A hidden rule labels the rows of this table. It goes by one to three of the table's principal directions, not those with the most spread.
[  5  33 -18  10 -23  28 -16  23  12   4  28  10 -21  32  63   9   3  56
   8 -24 -22 -21   0 -92  26 -11  45 -33 -18  45] 4
[ 11  80 -21 -38 -57 -66 -61  28 -13  14  24  21   4 105  17  40 -12  42
  59  82  85 -39  16 -58  18  -8  -4 -55 -61  18] 4
[-33 -35  12  -3  39 -15  12 -26 -28  20 -29 -34   9 -49 -54  -7 -21 -49
 -29  -5   4  15 -17 105 -49 -19 -45  28  39 -71] 6
[  6  18 -39  -9 -39  -4  -1  36   5  16   9  -7  -5  60  17  -4  -8  29
  22  37   2  17 -15  -9  10  -8  19 -43   4  -2] 5
[ -3  40  16 -28 -44 -55 -65 -20 -59 -37  25  -2   1  36 -28  52 -71  36
  -7  37  60 -73   7  40 -49  -4 -59 -22 -82   5] 3
[ 29  10  23  20 -25   8   4  -8  20 -46   9  10  -4  -6   5  -5  -4  29
  -1   6 -26  -1  12 -12  -9  52  24   4 -45  45] 6
[ 22 -28  15  18  -2  30  32   2  13 -15  -4   6  13 -27   8 -28  28  -5
  -8 -35 -31  24  -1 -35  29  17  23  33  14  30] 4
[  2  63  40 -16  12 -41 -71 -53 -22 -33   3  31  -2 -11  -3  65 -45  11
  -9  15  47 -92  48  -6 -51  13 -33 -14 -87   9] 5
[-25  37   9 -27 -12 -45 -56 -39 -47 -16   6   9  -1  -9 -14  48 -44  12
 -13  10  46 -74  14  39 -53  -5 -47 -11 -52 -15] 3
[  4 -22 -26 -21 -26   0  12   5 -14 -16 -19   6  11  -6  -5  -6 -14 -17
 -15   7  -6   8  -6  52 -15  -4 -12 -20  24 -21] 4
[ -2  -6 -15  23   7  53  12   6  25  -2  13  14 -20   0  39  -2  15  26
  -7 -36 -50   2   2 -63  31   4  37 -11  13  40] 2
[ -1   1 -28  23 -17  48  21  40  57   3  -1  12 -37   9  65 -22  31  26
   9 -15 -69  42  -6 -60  29  12  81 -42  37  37] 4
[ -44  -13   28   10   53   10    3  -55  -15   12  -47   -7    0 -116
   -1    0   -8  -42  -55  -67  -36  -16    4   54  -65   -9    0   29
   39  -52] 4
[ 12 -50  62  15  48 -14  39 -19  15  -7 -39 -12  27 -68 -57 -37  34 -77
  -7  -6   3  53   6  47  -1  22 -15  75  33 -23] 4
[   0   46  -45   12  -61   39   -9   25   24    0   19   27  -25   38
   88    5   10   79   12  -16  -50  -12    0 -107   27   15   81  -59
  -11   62] 3
[ 24   6  11  -4 -37  -3  22 -43 -14 -29 -46  33  51 -52  -3 -14   7 -10
 -16  -8 -17  -4  21   1 -17  54  17  22  -6   5] 5
[ 25  35  14 -42 -26 -72 -57   1 -36 -31  25   5  10  66 -43  47 -49   5
  24  75  96 -53  20  41 -22  -7 -72 -22 -81  -5] 1
[ -9 -46  -4   3  -3   5  36 -13 -35   0  -4 -42  18 -46 -38 -33 -13 -12
 -31 -28 -17  20 -38  95 -37  -3 -31  41  21 -42] 2
[-11  14 -14 -18  -6 -16  -6 -37 -21   2 -22  22  22 -23  -7  15  -5 -11
  -7   5  14 -29  14  23 -22  13 -17  -1  -5 -22] 2
[ 21 -33  16 -11   9 -30   7  32  17 -18  24 -11  -6  39 -48 -10  20 -31
  34  48  48  33  -3  36  33   2 -40  23 -10   9] 3
[-18  32 -42  -1  -6   6 -15  19   5  41  13  -5 -16  64  19  18 -16  34
  18  31   1  -3  -8 -29  10 -23  14 -51   6 -11] 6
[  3  19   8  13   4  13  -7  11   2  20   9  -7  -3  11  27  -2   1  23
   3 -20  -8  -3  -3 -59  13 -16  26  -2  -3  12] 1
[ -3  27 -41  10  -3  39 -10  18  19  22  34  16 -23  51  54  16  10  52
  17 -13 -20 -20   1 -93  44 -15  33 -38  -8  38] 6
[ -8  -3 -19 -42 -19 -42 -21 -15 -85  14  18 -24  38  18 -43  17 -40  -1
 -10   3  74 -49 -23  63 -22 -46 -87  19 -23 -48] 3
[ 23  -4  -2 -15 -13  -1   6 -22 -51  -4  -8  -1  48 -17 -10  -2 -21  -3
 -23 -26  18 -30  -1   9 -11 -15 -31  22 -12 -22] 1
[  1   3   7 -15 -28 -19 -13 -52 -46 -41  -3  17  27 -28 -31  21 -29   7
 -24  -1  17 -50  12  45 -35  31 -44  19 -45   4] 2
[  26   23    9  -60  -71 -103  -40   -6  -58  -41   -1   11   45   48
  -64   25  -34  -13   27   90  112  -34   12   78  -27   16  -79   -1
  -67  -17] 4
[ 18 -28  26  -6  23 -22   6   0   4 -25  12 -12   1  -6 -45  -6   4 -32
   6  18  31   8   2  55  -4   8 -44  33 -19  -7] 5
[-36 -38 -62  -6  48  29  12  64  32  58  26 -33 -53  60   7  -4  11 -20
  19  14  -4  46 -35  25  38 -75 -10 -46  76 -38] 4
[-12   4  -5 -31 -11 -36  -6 -45 -38  -6 -42  16  36 -43 -29  11 -18 -36
 -19  13  26 -25  12  74 -48  11 -37   5   5 -50] 2
[ 53   7   0 -22 -62 -29   2  -4 -10 -58 -15  25  35  26 -26   2 -24   2
   7  58  21  -2  20  38 -16  50 -15 -16 -44  13] 5
[-29  36  -7  16  39  15 -20  13  67  28  -1  23 -53   9  52  18  34   5
  26   7 -25   7  22 -67  19   3  58 -41  18  20] 2
[  4  -3   8  17 -10  16  21  -7  41 -15 -29  33   0 -19  13 -13  34  -9
   7   7 -39  32  20 -36  21  49  48  -1  21  33] 2
[ -7  -5  44  21  13  27 -13 -65 -57 -32  12 -10  15 -83  -2  15 -39  27
 -64 -93 -27 -70  -1   0 -46   2 -26  53 -45  16] 2
[  8 -85  45  15  62  12  53 -33 -37  -5 -11 -53  37 -89 -78 -43  -3 -64
 -47 -57  -5  26 -28 107 -28 -14 -67 102  29 -55] 5
[  17  -26  -42   46    1   85   55   90  107   23   19    4  -54   61
   73  -49   68   28   39   -2  -91  103  -16 -113   98    6  112  -45
   71   65] 1
[ -9 -10  19  22  47  21  17   2  46  19 -25   7 -15 -28  12 -12  33 -31
   3 -13 -32  36  12 -28  16   4  38   7  42  -1] 1
[ 10 -11 -19  -9  24 -11   9  43  46  16   9  -3 -22  52 -11  -7  27 -27
  41  54  23  42   1  13  33  -9  -4 -21  21 -11] 5
[ 10  18 -26  17 -12  30   7  44  36  20  14  -7 -24  50  43 -10   6  38
  19   9 -32  28 -10 -57  25  -7  54 -42  11  20] 5
[ 11  40  19   2 -26 -14 -18 -25 -14  -9 -10  17  21  -9  15  11  -8  25
  -1  -3   6 -31  18 -41 -14  24  18   4 -38  19] 5
[ 11 -13  37 -30 -12 -62 -18 -29 -55 -37  -6 -12  34 -23 -69  11 -34 -33
 -14  23  65 -28   3  97 -46   4 -79  39 -41 -32] 4
[-18  37  28 -33  10 -76 -56 -47 -41 -10 -10   4  12  -5 -53  50 -44 -21
   0  50  77 -60  24  78 -64   4 -71   1 -56 -42] 6
[  2 -30  17  31  27  49  31 -30 -21   0   1 -25  14 -65   1 -22  -9   8
 -48 -79 -52  -5 -17   5 -19  -4   2  46   9  -7] 5
[  0  46 -26   3 -18   8 -16  32  40  24  11  26 -22  57  56  10  26  35
  40  24  -5   5  12 -99  43   2  58 -48  -1  37] 3
[  34   42   54   -3  -56  -43  -29  -54  -33  -68   -1   30   37  -26
  -19   20  -23   31   -6   14   28  -58   33   -8  -36   71  -13   32
 -100   47] 2
[ 13  12  20   5 -15   8 -13 -18  -7 -38  -3  12  -2 -28  16  11 -23  15
 -24 -23 -20 -29  15  -5 -27  18  10  -6 -30  22] 1
[ 10 -36  34   9  23  11  28 -49 -25 -25 -24  -7  33 -91 -31 -20  -2 -34
 -43 -52 -19  -7   1  55 -36  20 -25  63   2 -21] 5
[ 18  15   0 -31 -43 -48   2 -28  -8 -25 -45  44  46 -13 -23   2  16 -32
  17  51  36  -1  30  26  -8  52  -9   4 -10  -6] 3
[ 11  -7 -57 -19 -32   9   0  16 -27  -1  51  -2   5  72  -8  12 -13  39
  16  19  27 -25 -18   0  34 -17 -43 -17 -27  14] 2
[ -5  -8  14  -7  34  -8 -39  22 -23  -8  57 -44 -41  28 -16  28 -48  12
 -13 -12  33 -38 -18  42 -23 -61 -58  -8 -38 -11] 1
[-35 -58 -13  13  26  23  25  12 -13  15  21 -52 -25 -15 -32 -21 -13  -7
 -24 -26 -25  30 -46  82 -14 -31 -31  20  39 -32] 2
[ 13   2  28  15  13  14   0 -20  -3 -18   0  -1   4 -37   7  -1  -7   5
 -21 -35 -18 -18   8 -11 -16   9   6  21 -21  11] 1
[ 13  31 -18 -16 -35 -30 -11  24  32  -5  -5  30  -5  53  12   7  21   5
  45  66  25  15  18 -26  24  27  23 -38 -12  20] 3
[  0   4   8 -17 -29 -23 -16 -29 -51 -26  -3  -1  24 -19 -22  15 -36   7
 -24  -6  21 -40  -1  44 -38   3 -38  11 -31 -10] 3
[ -4  21  39  -2  17  -5 -40 -62 -63 -26   3  -8  14 -57 -12  38 -66  15
 -56 -51   8 -87  12  30 -72 -13 -46  19 -58 -16] 5
[ -55   39   12   39   66   38  -30   13   57   57   14    4  -68   -3
   73   21   34   25   12  -44  -42   -3    8 -123   30  -31   73  -24
   28   31] 3
[   8   20   30  -49  -44 -101  -33  -47  -48  -46  -29   26   48   -8
  -76   27  -24  -38   12   80   92  -36   29   99  -50   48  -75   20
  -58  -26] 2
[ -2  31 -27   0  26  21 -13   7  15  38   1  13  -8  32  36  19  -1  12
   9  -1  -4 -16  13 -59  18 -29  21 -39  11  -9] 5
[-23  -1  35  26  50  22  12 -29  25  26 -48  14   3 -74  19 -10  30 -35
 -19 -46 -41  18  18 -42  -2   6  46  25  49  -9] 4
[-19   4  -7  22  22  25   3  53  63  37   7   2 -46  41  43  -9  43   5
  34   8 -27  51  -3 -88  60 -19  64 -31  48  31] 4
[ 14  24  40   1 -27 -45 -10 -20 -13 -18  -5  -1  23 -14 -23  -6   4   7
  12  22  30  -6   7   8 -21  40  -3  35 -47  11] 2
[ -8 -30  56  10  51 -37   4  -2 -24  20   1 -63   7 -19 -74 -15 -21 -41
  -9   8  37  26 -25  85 -35 -28 -54  58   4 -55] 5
[  14    3   23  -44  -35  -49  -43  -46 -113  -50   14  -20   44  -33
  -47   33  -86    5  -52  -24   66  -96   -5  100  -81  -28 -104   27
  -76  -36] 4
[ -6 -32  -5   3  37  15  21   8  14  19   8  -4  -3  -9  -6 -14  36 -27
   8 -18   3  19  -7  -8  36 -17 -10  27  30  -3] 3
[ 14   6  -4 -19  15 -18   1  -9  20  -2 -27  33  15  -1  -7   8  21 -40
  17  32  24   2  30   3  11  14  -6  -7   8 -12] 5
[ 15  38 -13 -20  -1 -33 -15   5  -9  36   4  10  28  51  -2  11  12   1
  38  39  58 -14  10 -42  26 -13 -12  -4 -19 -14] 5
[  6   2  -3  20  -7  26  17   1   5  12   5  -1   9   4  16 -15  14  24
   2 -18 -25  11  -6 -50  23   8  28  11   5  21] 6
[  5  -5  13  10  -8 -17   7  25  27   1  13  -8 -10  35 -18 -14  24   2
  33  40  13  39  -6 -10  28  20  10  11  -3  23] 2
[ -4 -13  31  25  49  36  10 -35  -3   6 -11   3  10 -58   6  -1   6 -12
 -31 -63 -31 -16  11 -36   2  -5   6  38  11   4] 5
[-11  20  29  22  -6  24 -15 -37 -19 -10  -3  17   6 -42  30  14  -8  32
 -29 -59 -32 -40  13 -71  -4  11  27  18 -19  40] 3
[-23 -47   6  -8  24 -13   1  -1 -38   0  24 -43  -8  -9 -55   0 -24 -21
 -18  -9  26  -2 -31  91 -19 -36 -71  32   6 -34] 3
[ 56  13 -10 -22 -80 -31 -10   6 -33 -60  40  10  30  67 -29   9 -30  46
  20  54  46 -30   2  14   7  38 -41  -3 -88  42] 6
[ 31 -28 -26 -15 -51  -7  23  35  -6 -26  19  -7  12  43 -17 -23   3   7
  16  30  13  28 -20  31  23  10 -16  -3  -4  13] 4
[  3 -48 -44 -31 -17 -26  33  40 -23  23  -1 -38  20  39 -49 -32  -2 -36
  15  43  37  50 -41 102   5 -33 -49   0  45 -63] 4
[ 40 -13 -13  10 -22   8  35  48  41  -2   8  -3   3  56  -1 -34  28   6
  37  44  -9  62  -8 -23  46  22  30  -8  10  23] 5
Here are more rows. What is the label of each one?
[-33 -96 -52  33  84  83  76  58  43  72  16 -63 -41   4  -5 -56  37 -38
  -9 -44 -68  98 -61  39  49 -70   8   9 127 -50] -> 6
[ 37  31 -80 -12 -62  10  25  68  78  12  -9  46  -7 111  49 -17  48  24
  74  97 -14  65  14 -70  72  40  77 -88  25  34] -> 5
[ 10   3 -16 -26 -47 -31  -9  16  -6 -27   1   9   1  28 -10   3  -9   1
  14  44  25   2   0  40  -8  14 -14 -25 -15   3] -> 4
[   8   64   26   13    8    4  -22  -31   -9   31  -22   23   30  -17
   43   15    2   24   -2  -31   -2  -39   27 -111    1    2   45    5
  -22   11] -> 5
[ 17  26 -17  10 -13   7  22  15  79   3 -33  50  -5  16  38 -16  62  -7
  45  46 -30  48  32 -66  40  61  79 -31  22  34] -> 6
[-34  18 -31  11  15  37 -17   1   9  24  23   3 -38  11  45  21  -4  38
  -7 -32 -31 -26  -6 -47   8 -25  23 -33   7  14] -> 2
[ 35  -4   2   6 -31   2   7  20 -12 -20  25 -20  10  42 -16  -9 -26  31
   3  19   3   7 -13   5   4   6 -10   0 -33  16] -> 5
[ -2  10 -14 -31 -15 -59 -15  18   2   5   3  -2   0  48 -38   7   3 -20
  39  79  62  12   0  59  -3   4 -36 -15 -11 -26] -> 2
[-46  -5 -18 -26 -13 -30 -18 -41 -72   8 -11 -23  14 -32 -39  20 -52  -4
 -38  -6  21 -40 -22 110 -71 -22 -62   3   1 -63] -> 2
[ -4 -26  11  10   9  19  23 -30  -7 -11 -11  10  17 -47 -11 -12  18 -14
 -18 -34 -21   1   2   1   7  20  -5  38  12  10] -> 2
[ 11  13  12  10   9   4  -5  20  30   2   3   4 -15  19  17   0  10   4
  15  10  -5  14  10 -39  16   1  27 -14  -2  18] -> 1
[ -1   7 -15 -29 -40 -54  -1 -22 -13 -19 -10  19  24   4 -39   2  12 -14
  24  60  45  -4   7  64 -15  47 -33  10 -23 -11] -> 2
[-17 -46 -40   7  27  41  21  55  12  32  35 -42 -38  37   8 -18   1   1
  -1 -20 -22  37 -43  17  29 -62  -7 -18  53 -17] -> 4
[ 17  -8  15   1  15  -7  13  13   9   8  -7 -12  10  -6  -7 -19  13 -22
   7   2   9  23  -3   6   3  -6   2  16   9 -15] -> 1
[ 26  20   1   2 -43  -7  -5  29  19 -17  12  13  -3  46  20  -4   9  29
  27  30   4  13   6 -52  29  21  31 -20 -23  44] -> 4
[  -7   -1   23  -11   20   -9  -16  -79  -72  -24  -29  -12   35  -83
  -41   26  -76  -18  -71  -40    1  -70    8  107 -102   -5  -63   21
  -30  -64] -> 5
[  1   9  14 -22 -22 -45 -25   6 -11 -26   3  -4  -7   9 -21  13 -20  -8
   7  35  37 -11   3  53 -30   5 -26  -9 -28  -7] -> 4
[-14 -20 -24   6  39  34  14  30  37  25  -8  -5 -32   6  22  -6  11 -23
  -1  -9 -32  33  -6   0  15 -32  23 -33  57 -20] -> 1
[-15  41 -88 -42 -28 -35 -25  70  35  57  22  19 -27 127  21  24  23  13
  83 111  62  22  -2 -34  62 -32   6 -93  20 -11] -> 2
[ -40  -46   26   39   65   72    6  -61  -78   12   23  -58   -1  -95
  -14    7  -65   21 -101 -127  -61  -59  -37   36  -56  -60  -47   60
    7  -32] -> 6
[ -18  -33  -24  -48  -33  -43  -13  -14 -105   -5    9  -41   35   -2
  -61   10  -67  -13  -36   -2   60  -40  -39  127  -56  -54 -106   13
   -5  -71] -> 4
[  4   7  20   0  15 -19  -4 -12  -6   8  -8  -5  14  -6 -20   1  -2 -13
   3  10  20  -3   6   9  -9   2 -13  18 -10 -15] -> 5
[-17  53  -9  -2   4  -7 -54  20  29   9  42  26 -48  65  43  46   8  42
  37  24  25 -39  22 -92  36 -12  18 -47 -39  52] -> 3
[ 25  34 -27 -17 -43 -21 -10  27  12   1  12  21   8  71  15   7   9  25
  42  56  31   2  10 -43  32  14  14 -35 -25  22] -> 5
[-27 -61  19  12  60  26  34 -32  -9   9 -26 -16   7 -89 -29 -21  15 -58
 -41 -61 -29  18 -11  59 -15 -15 -24  54  57 -38] -> 3
[ 45  35  55 -18 -26 -39 -26 -85 -51 -73 -40  38  63 -69 -31  29 -51 -11
 -41  -1  26 -78  51  44 -78  59 -38  28 -86  -5] -> 5
[ -3  22 -19 -32 -22 -48 -26  -8 -30   4  20   9  16  45 -27  24  -4   7
  29  47  70 -35   4  15   7  -1 -49  -1 -39  -6] -> 2
[ -2 -44  19  15  37  20  51 -40   8   1 -54   5  31 -91 -26 -34  28 -59
 -30 -34 -40  36   5  46 -16  29   5  51  52 -34] -> 6
[  24   24  -47   10  -23   21   21   86   72   49   13   13  -18  110
   56  -25   57   27   73   53  -10   71   -5 -125   98   -7   82  -55
   39   40] -> 1
[  8  42 -52 -51 -49 -47 -48  35 -10  -1  23  30  -5 114   3  46 -22  19
  49  91  76 -31  15 -11  26 -19 -32 -77 -33   6] -> 4
[-28  21 -12   5  37  22 -23  14  11  41   3  -5 -30  11  41  20  -7   7
  -4 -25 -13 -14   0 -48   5 -50  23 -36  26 -12] -> 1
[ -2   4  32  11  35  -9 -14  21  17  15   9 -23 -22  11  -3   2  -1  -9
   9   4  12  13  -2 -11   1 -25   3   4   0  -5] -> 1
[-35  27 -43 -19   4 -14 -33  36  -2  47  29 -14 -36  57  28  22  -4  20
  26  17  31 -15 -17 -15  11 -55  -4 -47  11 -19] -> 3
[ -6   1  17  14   3  -3   6  -2  27  -1 -13   9  -7  -8  -3  -7  22  -7
  11  14 -13  25   8 -14   9  28  24   7   8  16] -> 2
[ -2 -17  40  13  29  20   0 -56 -42 -25 -17 -15  16 -88 -17   7 -44 -10
 -66 -68 -30 -41   3  49 -64  -4 -26  36 -14 -24] -> 5
[ -16   49    8   16   22   16   -6  -30   50   25  -40   61   -1  -37
   60   11   57   -5   17  -17  -29   -8   46 -117   28   36   77   -8
   18   32] -> 2
[-19 -51 -40  -7 -10  24  17  26 -44  11  33 -50 -10  17 -19 -13 -34  13
 -26 -28  -9   7 -54  69  -7 -55 -45  -1  28 -30] -> 3
